In the rows, zero is written as 128.
Rotation paths and how fast each direction turns (degrees per step)
Each turn is a multiple of 5 degrees from 10 to 175, or 0.
Each row of a path follows its step; steps can be skipped.
path 1
step 0: [133 125 138 135 127 126 113 134 129 121 121 125 121 120 122 122 134 124
 130 128 114 111 119 109 127 125 140 118 120 133 133 130 134 128 116 138
 115]
step 2: [132 124 138 124 117 120 133 123 140 121 131 123 127 131 128 125 113 116
 132 146 119 122 128 127 120 130 122 121 121 125 130 139 141 112 143 122
 121]
step 6: [135 121 134 140 134 123 121 117 123 136 127 113 138 131 125 122 110 127
 130 135 126 100 122 122 132 131 124 124 133 131 118 125 122 124 121 130
 122]
step 7: [123 120 118 110 124 116 134 125 131 143 132 138 127 134 120 111 125 119
 121 120 125 126 131 135 118 131 142 136 124 125 131 123 138 119 132 138
 131]
step 8: [115 139 140 135 123 134 132 129 125 128 146 124 116 125 126 123 129 136
 135 137 119 122 122 124 130 125 122 122 105 118 118 129 132 117 129 129
 119]
step 9: [116 126 129 128 119 132 107 116 133 132 126 128 149 121 124 126 116 132
 124 122 137 138 125 137 116 132 125 133 120 123 122 125 122 132 134 132
 141]
step 11: [120 122 120 131 133 130 111 131 111 153 118 121 126 116 121 129 130 130
 125 132 121 128 127 132 127 118 141 128 118 126 131 127 135 129 117 136
 123]
step 12: [130 133 122 118 144 122 127 118 140 129 126 131 133 139 131 119 124 141
 128 144 130 114 137 120 126 127 133 125 117 124 109 135 123 117 131 128
 132]
step 13: [119 118 134 127 121 119 130 125 135 132 147 128 137 118 120 129 124 127
 128 129 131 128 117 132 117 125 145 124 118 143 138 139 142 127 134 122
 126]
Directions:
[127 128 127 135 132 128 123 128 123 129 128 131 133 127 127 128 128 130
 130 132 128 129 123 128 133 133 127 128 129 125 128 126 128 128 127 132
 128] | 135
[126 131 130 129 126 131 129 130 128 124 135 132 132 129 126 129 125 123
 129 128 131 133 128 128 125 123 127 131 128 123 126 126 128 127 129 128
 125] | 65
[131 127 133 123 129 121 127 128 130 125 126 135 127 128 127 126 133 125
 132 131 126 130 129 127 127 131 130 129 129 125 129 130 128 127 131 128
 131] | 140
[131 127 126 132 124 124 128 135 127 129 130 126 126 127 124 124 130 125
 125 125 128 125 129 129 130 128 131 133 134 128 130 127 128 126 126 133
 127] | 100
[131 130 126 124 129 125 128 128 123 129 128 129 129 128 130 131 127 127
 126 133 121 127 130 135 126 126 126 128 130 130 125 122 130 125 129 128
 125] | 80
path 2
step 0: [128 134 116 127 125 120 131 109 123 132 127 126 130 147 130 130 130 133
 128 113 126 127 121 129 135 130 142 124 124 133 114 131 129 112 127 122
 136]
step 1: [128 114 120 122 137 127 133 133 132 125 129 130 133 140 128 138 131 127
 131 137 114 120 140 133 140 127 135 138 126 132 123 118 139 110 118 125
 119]
step 2: [131 122 119 126 123 112 142 135 134 131 134 129 136 122 126 120 143 120
 127 129 126 121 128 139 116 126 126 131 129 134 126 130 152 131 122 121
 129]
step 4: [132 129 129 119 132 128 129 126 129 133 120 119 141 121 115 145 125 133
 115 132 116 132 138 131 135 127 134 120 129 118 113 119 135 128 115 134
 119]
step 5: [134 129 117 128 133 118 149 115 130 141 130 114 130 126 123 134 138 123
 121 127 135 124 124 136 133 132 133 132 137 130 110 133 130 133 133 124
 135]
step 6: [127 119 133 131 128 146 142 118 137 128 127 138 129 139 134 131 144 129
 129 129 120 120 130 129 129 134 136 126 125 137 117 127 129 110 128 122
 140]
step 7: [131 128 130 126 130 129 139 132 122 129 130 135 146 128 123 129 121 125
 132 128 103 124 134 128 124 116 138 129 121 126 124 130 149 127 116 122
 134]
step 9: [121 110 124 127 125 133 123 135 141 128 129 125 129 132 129 138 137 138
 121 136 121 136 137 132 123 147 129 119 131 122 110 121 133 119 125 126
 128]
step 12: [127 108 128 120 136 138 136 126 120 127 135 131 138 136 129 145 127 132
 129 125 119 120 131 136 130 131 143 115 139 122 129 124 130 124 116 125
 134]
Directions:
[133 128 129 126 128 124 129 130 134 130 129 126 129 126 122 126 128 127
 127 129 126 127 129 125 133 123 127 134 131 125 132 128 129 127 132 129
 128] | 120
[128 131 123 129 128 127 136 132 124 128 126 129 125 124 127 128 126 126
 126 128 129 128 125 128 126 126 131 131 126 126 127 131 132 134 126 131
 125] | 130
[128 126 125 129 125 125 128 125 128 124 127 124 127 130 129 128 123 131
 130 131 131 132 128 130 129 125 132 129 131 122 122 125 126 127 129 127
 126] | 85
[128 133 130 136 125 129 127 126 134 129 126 127 130 127 131 126 128 128
 129 128 124 127 124 125 124 127 132 129 130 128 130 124 128 129 123 128
 128] | 95
